Each row is where one point has got to under a steady rotation. How many ticks took it there?
The counts run from 0 to 257.
[-1.39 -0.45 -0.36  1.62  0.52 -2.21 -0.77 -1.08  1.70  1.81  1.16  0.65
  0.41  0.25  0.76  0.69 -0.58  0.68 -0.73  2.80  0.76  1.39  4.53  0.22
 -0.10 -1.01 -0.97  1.23 -0.27 -0.07  0.80  0.48  0.34 -0.37  1.91  1.46
  1.52 -0.68  0.48 -1.48 -2.07  2.27 -1.80 -0.27 -0.38 -0.75 -1.40 -0.70
 -1.31 -0.46  0.14  0.94 -0.40] -> 5
[-1.48  1.85 -0.84  0.45  0.30 -0.07 -1.40 -1.46  1.00  1.76 -0.08 -0.54
 -1.41  0.41  0.69  0.88  0.45  1.62 -0.85  0.22  0.94  1.92  1.87  1.20
  1.34 -0.18 -1.40  1.63  0.37  0.67  0.54  0.29 -1.55 -0.90 -0.43  0.71
 -0.63 -0.54 -0.46 -0.62 -0.98  0.51 -2.38 -1.09 -1.38  1.94 -1.91 -2.51
 -0.41 -0.74 -2.63  2.57  0.60] -> 48
[ 0.72 -0.14  0.88  0.62  0.44 -0.67 -1.27 -1.89  0.70  0.90  1.34  0.64
  0.04 -0.88  2.12 -0.49 -0.70  1.12 -0.18  0.93 -0.07  1.84  2.63  1.73
  0.91  0.53 -2.10  2.63 -1.05  0.29  1.05 -0.75  1.04  0.96  0.50 -0.27
  1.08 -0.24 -0.65 -1.97 -2.18  0.72 -0.76 -1.87 -0.63 -0.83 -1.05 -2.63
 -0.26 -0.63 -1.43  1.92  1.44] -> 254
[-1.66  1.01 -1.79  0.55  0.29 -0.07  0.36 -1.72 -0.06  3.05  0.39 -1.00
 -1.05  1.96  0.10 -0.09 -0.39  0.67 -1.60  0.55 -0.80  1.97  3.00 -0.63
  0.76 -1.04  0.18  3.05  1.11  0.00  1.01 -0.23 -1.20 -0.29 -0.37  0.87
  0.88 -0.79 -1.76  0.33 -0.57 -0.44 -1.28 -0.37 -0.75  1.13 -2.41 -2.63
 -0.49 -0.68  0.12  1.48  0.77] -> 241
[ 1.45  0.62 -2.86  1.28  0.62 -1.96 -1.71 -1.92  1.24  1.34  0.59 -0.35
 -0.72 -1.10  0.74  0.49 -0.30  1.55  0.87  1.27 -0.52  1.53  1.49  1.15
  2.19 -0.08 -0.60  2.38  0.14  0.59 -0.58  0.33  1.11  1.69  2.13 -0.63
 -0.04  0.34 -0.49 -1.35 -0.99  1.40 -1.47 -0.22 -0.73  1.27 -1.05 -2.39
 -0.03 -1.90 -1.34  1.07  0.91] -> 141
[-0.81  0.60 -1.80  0.27  2.19 -0.71 -0.70 -2.89 -0.72  3.06 -0.89 -0.33
  0.15 -0.26  1.41  1.18 -0.14  0.73 -0.48 -0.12 -0.26  1.82  1.69  0.07
  0.51  0.20 -1.28  2.45 -0.44  0.26  0.46  1.33 -0.94  0.13  0.23  0.61
 -0.99 -0.71 -1.36 -0.36  0.23  0.39 -2.18 -2.46  0.59 -0.51 -2.84 -2.20
 -0.31 -0.97 -1.36  0.45  1.36] -> 257
[-1.70  0.62 -1.75  0.32  1.05 -1.47 -2.22 -1.98  2.11  1.27 -0.90 -1.11
 -0.27 -0.78  1.18 -1.23  0.05  0.32 -0.05  1.87 -0.05  1.39  0.36  1.02
  1.53 -1.15 -0.39  1.30  0.06 -0.68 -0.70  0.43 -1.22  0.21  2.72  0.98
  0.38  0.47 -1.37 -0.16 -0.65  1.45 -2.16 -2.03  0.33  1.03 -2.47 -1.34
 -1.09 -1.53 -1.52  2.07  0.28] -> 206
[-0.16  1.70 -1.33  0.89  0.02 -1.60 -1.23 -2.27  1.17  0.81  1.19  0.67
 -1.07 -0.18  1.18  0.89  1.99  1.79 -0.58  2.52  1.24  2.30  3.33  1.75
  0.38 -0.34  0.64  0.22 -0.11  0.68  0.28  0.45  0.27  1.43  2.15  0.11
  0.25  0.29 -0.90 -1.61 -0.98  0.81 -2.33 -0.56 -0.86  1.32  0.52 -0.96
 -0.15  0.25 -1.55  1.66  1.69] -> 95
[-0.79  0.31  0.74  0.50 -1.01 -1.66 -0.32 -1.48  1.16  1.17  0.08 -0.79
 -0.96  0.39  1.28  1.20  0.35  0.69 -0.39  1.58  0.65  1.25  4.93  0.35
  0.31 -0.59 -0.63  0.79 -0.43 -0.11  1.16  0.09 -0.46 -0.65  0.81  1.78
  1.37 -1.71 -0.92 -1.77 -2.61  0.57 -2.45  0.46 -0.35 -1.02 -1.85 -1.41
 -1.36  0.32 -0.62  1.89  1.06] -> 174
[ 0.15 -0.41 -0.80  0.14  0.51 -1.54 -0.03 -2.15  0.60  1.68  0.73  0.02
 -0.74  0.62  0.74 -0.34 -0.94  0.53  0.75  1.90  0.01  2.17  4.05  0.19
  1.43 -1.44  0.04  2.73 -0.22 -0.85  0.77 -1.05  0.96  0.82  1.29 -0.65
  1.58 -0.62 -2.28 -1.06 -3.34  0.69 -0.53 -0.73 -0.61  0.10 -0.69 -1.64
 -0.28  0.72  0.72  1.22  1.03] -> 214
[-0.95  0.13 -0.96 -0.49  0.50 -0.75  0.50 -2.02  0.94  2.23 -0.02 -1.10
 -0.87  1.70  0.35 -0.19 -0.49  0.64  0.33  0.43 -0.21  1.21  3.91  0.01
  0.85 -1.26 -0.06  2.72 -0.52 -0.68  0.65 -0.70 -0.55  0.47  0.04  0.23
  1.36 -0.26 -2.38 -0.77 -3.27  0.82 -0.98 -0.94 -0.98  0.72 -2.43 -2.22
 -0.48  0.59  0.52  1.20  1.12] -> 215
[-0.90  0.96 -0.96  1.15  1.00 -2.36 -1.47 -0.94 -0.52  2.75  0.92 -0.14
 -1.17  0.82  1.67  1.14 -1.72  0.91  0.26  0.40 -1.00  0.54  2.89  0.13
  1.69 -1.63 -0.24  1.78 -0.80  0.36  1.87 -0.75 -1.91  0.85  0.21  0.79
  1.29 -0.66 -2.02 -0.77 -1.74  1.10 -1.51 -1.88  0.10  0.20 -1.83 -1.19
 -0.80 -1.99  0.08  2.10 -0.71] -> 124
[-0.77  0.01 -2.30  1.76  0.30 -1.73 -1.29 -1.22 -0.78  2.22 -0.15  0.18
 -1.90 -0.13  0.15  2.54  0.25  1.15  0.71  1.38  0.02  1.00  3.72 -0.49
 -0.02 -1.17  1.06  1.12  0.39 -0.46  1.67  0.27 -0.13  1.10  0.99  0.55
  0.20 -1.17 -1.87 -0.49 -0.02  0.71 -2.40  0.20 -0.02  1.71 -0.71 -2.01
  0.94 -0.92 -2.10  0.62  0.16] -> 43
[-1.35  0.42 -1.43 -0.27  1.73 -1.06 -1.88 -2.40  2.20  0.05 -0.53  0.17
 -0.08 -1.22  1.03 -1.59  1.07  0.68  0.05  2.36  0.17  2.35  0.49  1.34
  0.80 -0.37 -0.13  1.43 -0.34 -1.08 -0.21  0.40 -0.22  1.09  2.31  0.58
  0.29  0.72 -2.16 -0.75 -0.44  1.34 -2.45 -2.47 -0.39  1.01 -1.55 -1.67
 -0.53 -1.31 -2.22  2.33  0.97] -> 207
[-0.69  1.20 -0.47  0.99  0.94 -1.12 -0.87 -0.16  1.22  3.36  0.76  0.26
 -0.22  1.94  2.93  0.77  0.47  1.38 -1.01  0.63 -0.41  1.28  3.11  0.10
  0.76 -0.25  0.75  1.23 -1.10 -0.13  1.18 -0.41 -1.29  1.71  0.41  2.30
  1.28 -0.17 -1.42 -0.14 -1.40  0.71 -0.88 -1.97  0.03  1.04 -1.75 -1.96
 -0.16 -1.02  0.61  1.56  0.46] -> 98
[-1.49  0.03 -0.94  0.51  0.54 -0.04 -0.78 -0.97  1.73  2.19 -1.60 -1.54
 -0.42 -0.11  0.95  0.51 -0.05 -0.19 -0.75  0.62  0.57  1.58  2.38 -0.52
  0.38 -0.20 -0.42  2.46  0.32 -1.58  1.06  0.82 -0.96 -0.17  0.09  3.08
  0.22 -1.15 -0.25  0.16 -0.14  0.12 -1.93 -0.41  0.01 -0.80 -3.65 -2.81
 -0.17 -0.89 -1.50  0.98  0.36] -> 154
[-1.62  1.21 -1.96 -0.41 -0.10 -0.57 -0.21 -3.63  0.72  2.92 -0.31 -1.59
 -0.56  1.20 -0.08  0.43  0.25 -0.01 -0.60  0.65  0.80  2.01  2.49  0.01
  1.10 -0.49 -0.09  2.63  0.93  0.18 -0.09  0.76 -1.01 -0.43  0.94  0.25
 -0.14 -0.06 -1.46  0.72 -0.54  0.30 -2.17 -1.05  0.54  0.90 -3.19 -2.16
 -0.63 -1.03 -0.60  0.64  0.95] -> 88
[-0.89  0.02 -0.37  0.46 -0.01 -1.93 -1.54 -1.39 -0.24  1.12 -0.18  0.47
 -1.88  0.47  0.56  1.86  0.84  0.13  0.50  1.67  0.92  0.21  2.40  0.70
  0.29 -0.51  0.83  1.30 -0.73 -0.47  1.99  0.28 -0.24  2.74  0.81  1.58
  0.87 -0.42 -2.13 -1.16  1.35 -0.36 -2.38 -0.52  0.28  0.36 -1.20 -1.95
  1.88 -1.67 -2.34  1.72  1.52] -> 171
[ 0.21 -0.19 -1.35 -0.43  0.49  0.36 -0.79 -3.23  0.19  0.99 -0.75 -0.37
 -0.85 -0.46 -1.01 -0.34  0.96  0.47 -0.06  0.54 -0.23  1.89  1.86 -0.03
  0.29  0.39 -0.84  2.86  0.27 -1.28  0.76  0.56  0.81  0.54  0.34 -0.50
 -0.50  0.00 -2.37 -1.19 -0.68  0.33 -2.55 -0.43 -0.59  1.50 -2.10 -3.74
  0.93 -1.14 -2.55  1.00  1.25] -> 64
[-1.10  0.00  0.00 -0.34  0.01 -1.53 -0.22 -2.02  1.60  1.58  1.14 -0.46
 -0.40  2.04  1.43 -0.69 -0.94 -0.51  0.22  2.12 -0.50  0.86  2.94  0.62
  1.78 -0.79  0.25  2.23 -1.25 -0.52  1.00 -1.01  0.28  1.30  1.72  0.54
  1.94  0.03 -1.82 -0.46 -2.16  0.10 -0.25 -1.12 -1.06 -1.16 -2.12 -1.82
 -0.64 -0.63  1.08  1.77  1.46] -> 189
[-0.68 -0.11 -0.23  0.85  0.60 -0.95 -0.65 -1.12  1.79  2.15  1.52  1.26
 -0.32  2.58  0.75  0.11 -1.20  0.30 -1.40  1.89 -0.82  1.66  2.73  0.24
  1.29  0.42 -0.83  3.31 -0.93 -0.01  1.53 -0.66  1.19  0.76  0.55  0.45
  0.44 -0.10 -0.30 -0.26 -0.92  0.41 -0.06  0.10 -1.31 -0.51 -1.02 -3.20
  0.03 -1.46  0.35  1.52  0.82] -> 163
[ 1.37  0.14 -2.89 -0.11  0.89 -1.98 -0.82 -1.56  0.87  0.09  0.54 -0.20
 -0.30 -0.70 -0.06 -0.46 -0.46  1.35 -0.38  1.56 -0.75  2.19  1.76  1.57
  2.05 -0.99 -0.93  3.10 -0.19 -0.01 -0.62  0.17  1.55  1.58  1.39  0.13
  0.67  0.36 -1.01 -2.07 -1.32  1.34 -1.75  0.12 -1.04  0.65 -1.01 -2.52
 -0.07 -1.25  0.10  0.70  1.27] -> 142
[-1.71  0.25 -2.28  0.88  1.43 -2.11 -3.07 -0.66  0.66  0.73 -1.13 -0.33
 -0.34 -1.16  1.00 -0.05  0.28  1.24 -0.47  2.09 -0.45  0.57  0.58  1.34
  0.80 -1.46 -0.77  1.60 -0.39  0.04  0.24  0.24 -1.03  1.18  1.93  0.98
  1.70 -0.03 -0.57 -1.43  1.38  0.81 -2.31 -1.70  0.43  0.74 -1.92 -1.36
  0.01 -1.81 -2.00  2.22  0.81] -> 53
[-1.40  0.06 -0.99  0.64  1.62 -2.24 -1.11 -1.03  1.69  0.15  0.93  0.98
 -0.02 -0.18  0.51  0.21 -0.59  0.14 -1.19  3.43  0.31  2.53  3.07  1.87
  0.67 -0.95 -1.62  1.50 -0.20 -0.91  0.02 -0.27  0.71 -0.53  1.50  1.53
  0.66 -0.68 -0.21 -1.47 -1.41  1.72 -1.78 -0.16 -1.55 -0.69  0.19 -0.97
 -1.19 -0.18 -1.39  1.54  0.25] -> 30
[-1.09 -0.62 -1.48  1.54  0.37 -0.63 -1.54 -0.90  1.65  1.79 -1.20 -0.61
 -0.76 -1.07  1.10  0.42  0.24  0.88 -0.07  0.32  0.31  0.18  1.71 -0.63
 -0.35  0.40 -0.70  1.56  0.07 -1.22  1.84  1.19 -0.54  0.59  1.41  2.24
 -0.27 -1.04 -0.70  0.14  0.58  0.82 -2.67 -0.31 -0.24  0.11 -3.60 -3.26
  0.02 -1.38 -2.78  1.75 -0.32] -> 155
[-1.43  1.36 -1.51  0.60 -0.04 -0.46 -0.91 -1.54  0.29  3.14  0.11 -0.58
 -1.30  1.52  0.23  0.70  0.03  0.69 -0.61  0.23 -0.18  1.26  2.00 -0.54
  1.22 -0.47  0.61  2.91  0.68  0.23  1.95 -0.07 -1.09  0.66  0.09  0.13
  0.33 -0.49 -1.32  0.45  0.63 -0.43 -1.72 -0.88 -1.16  1.97 -2.17 -3.39
  0.56 -1.96 -1.06  2.09  0.36] -> 242
[-0.45  1.36 -0.40  1.06  0.80 -1.08  0.15 -0.71  1.49  2.08  1.31  0.29
 -0.06  1.79  2.41  0.75  0.83  1.68 -1.96  1.32 -0.18  3.06  3.63  0.62
  0.47 -0.73  1.08  1.58 -0.77 -0.44  0.24 -0.26 -0.04  1.41  0.11  2.59
  1.41  0.04 -1.06 -0.72 -1.82  0.55 -1.12 -1.04 -0.27  0.17 -1.15 -1.60
 -0.29  0.02  1.31  1.28  0.89] -> 97
[-1.47  1.39 -0.66  0.18 -0.32 -0.65 -1.00 -1.12  1.32  1.70  0.20 -1.15
 -1.11  1.45  0.62  0.81 -0.32  1.15 -0.99  0.39  0.18  1.16  3.06  1.01
  1.25 -1.10 -1.71  2.09 -0.13  0.31  0.93 -0.94 -1.98 -1.65 -0.44  0.86
  0.76 -0.41 -0.64 -1.07 -1.91  0.58 -1.82 -0.45 -1.23  1.80 -1.83 -2.52
 -1.35 -0.34 -1.16  2.16  0.63] -> 47
[-0.33  0.35 -1.56  0.84 -0.21 -2.35 -1.12 -1.22 -0.03  1.90 -0.26  0.19
 -1.14 -0.20 -0.20  1.90  0.54  0.73  0.71  0.75  0.79 -0.25  2.92 -0.05
  0.09 -2.03  0.38  0.96 -0.54 -0.16  1.78  0.85 -0.89  2.33  1.45  1.29
  1.54 -0.12 -1.96 -1.37 -0.02  0.78 -2.86 -0.25  0.16  1.40 -2.35 -1.82
  1.03 -2.04 -1.59  0.66 -0.35] -> 196
[ 0.89  0.87  0.05  1.13  0.17 -0.45 -1.12 -0.87  2.09  1.95  0.84  0.18
 -0.72 -0.62  2.59  0.67 -0.15  0.81 -0.47  1.29  1.59  2.38  1.06  1.24
  1.91  1.44 -0.70  2.22 -0.18  0.10  0.78  0.36  0.52  2.02  1.24  1.82
 -0.53 -0.09  0.57 -0.41  0.01  0.43 -0.97 -1.07 -1.21 -0.92 -1.12 -2.48
  0.24 -1.66 -1.53  1.81  1.43] -> 75
[-1.69 -0.84 -1.70 -0.40  3.25 -0.95 -0.44 -1.98  1.49  0.90  1.07  1.31
  0.26  1.21  0.91 -0.37  0.38  0.38 -1.32  1.86  0.81  2.84  1.95  0.99
  0.25 -0.99 -0.76  2.14 -1.51 -1.43  1.03  0.42  0.73  1.98  1.30  2.52
  0.77 -0.01 -1.49 -0.54  0.37  0.58 -1.25 -0.46 -1.41 -1.31 -0.88 -0.91
 -0.05  1.11 -0.57  0.79  1.15] -> 209
[ 0.18 -0.13 -1.17  0.55  0.71 -2.25 -1.50 -1.33  1.00  0.98 -0.38 -1.09
  0.69 -0.90  2.52 -0.02 -0.55  1.09 -0.31  0.93 -0.30  0.81  2.31  1.11
  1.38 -0.31 -1.18  1.55 -0.88 -0.08  0.17  1.08 -0.29  1.47  1.93  2.08
  1.32 -0.61  0.03 -1.52 -1.04  0.95 -1.92 -0.52  0.24 -1.91 -3.28 -1.86
 -1.13 -0.89  0.29  1.06  1.24] -> 77
[-1.51  2.08 -0.41  1.46  0.66 -0.44 -0.87 -1.47  0.75  2.52  1.51  0.82
 -1.09  0.78  1.75  0.80  0.94  1.06 -1.61  0.26  0.74  1.84  2.79 -0.01
  0.06 -0.49 -0.71  0.43  0.60  0.28  2.04  0.18 -1.74 -0.46  0.16  1.10
 -0.25 -0.63 -1.33 -0.08 -0.96  1.21 -2.58 -1.38 -0.78  0.98 -1.21 -1.86
 -1.38 -1.22 -2.25  2.48 -0.72] -> 201
[-1.93 -0.91 -1.62  0.63  0.53 -1.88 -1.76 -2.05 -0.72  1.97 -0.08  0.66
 -1.30  0.62 -0.34  1.94 -0.59  1.12  0.96  1.16  0.06 -0.36  3.41  0.27
  0.14 -0.93 -1.07  1.42 -0.70  0.19  2.04  0.13 -0.25 -0.33  1.65 -1.12
  0.17 -0.99 -1.37 -1.62 -0.40  0.74 -2.33 -0.62 -0.40  0.21 -0.48 -1.48
 -0.01 -0.28 -2.67  1.36  0.73] -> 237
[-0.87  0.56 -2.05  0.76  1.68 -1.20 -0.44 -0.54  1.27  2.08 -0.47 -0.15
  0.31  0.02  0.53  0.62  0.01  0.85 -1.55  0.74  0.20  2.00  1.95 -0.09
  0.17 -2.14 -0.56  2.30  0.03 -0.74  0.54  0.53 -1.07  1.21  0.01  3.63
  0.83  0.04 -0.72 -0.68 -0.18  1.52 -1.87 -0.17 -0.66  0.67 -3.06 -1.68
 -0.57 -1.49 -0.12  0.41 -1.13] -> 26
[-2.27  1.11 -0.79  0.97  0.95 -0.82 -0.79 -0.26  1.63  1.41  0.19  0.05
 -0.74  1.56  1.40  0.53  0.04  0.23 -2.07  2.31  0.52  3.30  3.11  1.00
  0.40 -1.27  0.60  1.50  0.13 -0.92  0.53 -0.59 -0.91 -0.45 -0.30  3.66
  0.56 -1.30 -0.48 -0.42 -0.65  0.37 -1.82 -0.24 -0.97  0.62 -0.58 -1.20
 -0.61 -0.16 -0.17  1.78  0.52] -> 225
[-0.44 -0.08  0.54  0.55 -0.56 -1.25  0.03 -1.01  1.17  1.75  0.81 -0.03
 -1.54  1.27  1.02  0.87 -1.17  0.42  0.22  0.79  1.29  1.03  3.81 -0.23
  1.25 -1.10  0.35  2.11 -0.81 -0.73  2.44 -0.83 -0.01  2.04  0.58  1.89
  1.52 -0.78 -1.38 -0.86 -2.26  0.14 -0.67  0.62 -2.09 -0.81 -1.09 -1.88
 -0.13 -0.24  0.10  1.76  0.18] -> 20
[ 0.66  0.44  0.87  0.36  0.33 -0.94 -1.65 -1.00  1.51  1.86  0.33  0.70
 -1.24 -0.26  1.91  1.19 -0.90  0.89  1.64  1.02  1.18  1.08  1.16  1.24
  1.58  0.33 -0.54  2.55 -1.96 -0.12  1.13 -0.62  0.23  2.09  0.78  0.76
 -0.19  0.61 -1.10 -1.16 -1.89  1.11 -0.84 -2.02 -0.79  1.05 -1.73 -2.22
  0.28 -2.65 -1.53  2.28  0.38] -> 100
[ 0.42  0.54 -1.07  1.04  2.03 -1.24 -0.41 -1.22  0.17  1.17  1.54  2.05
 -1.31  0.60  1.42  2.16  0.43  1.78 -0.35  1.39  0.63  3.10  2.85  1.52
  0.80  0.06  0.07  1.04 -0.28  0.16  0.93 -0.12  0.57  1.20  0.10  1.37
 -0.74 -0.29 -1.23 -1.47 -1.75  1.26 -1.79 -0.66 -1.50  0.85  1.15 -1.16
  0.06  0.04 -1.58  1.30  0.65] -> 121
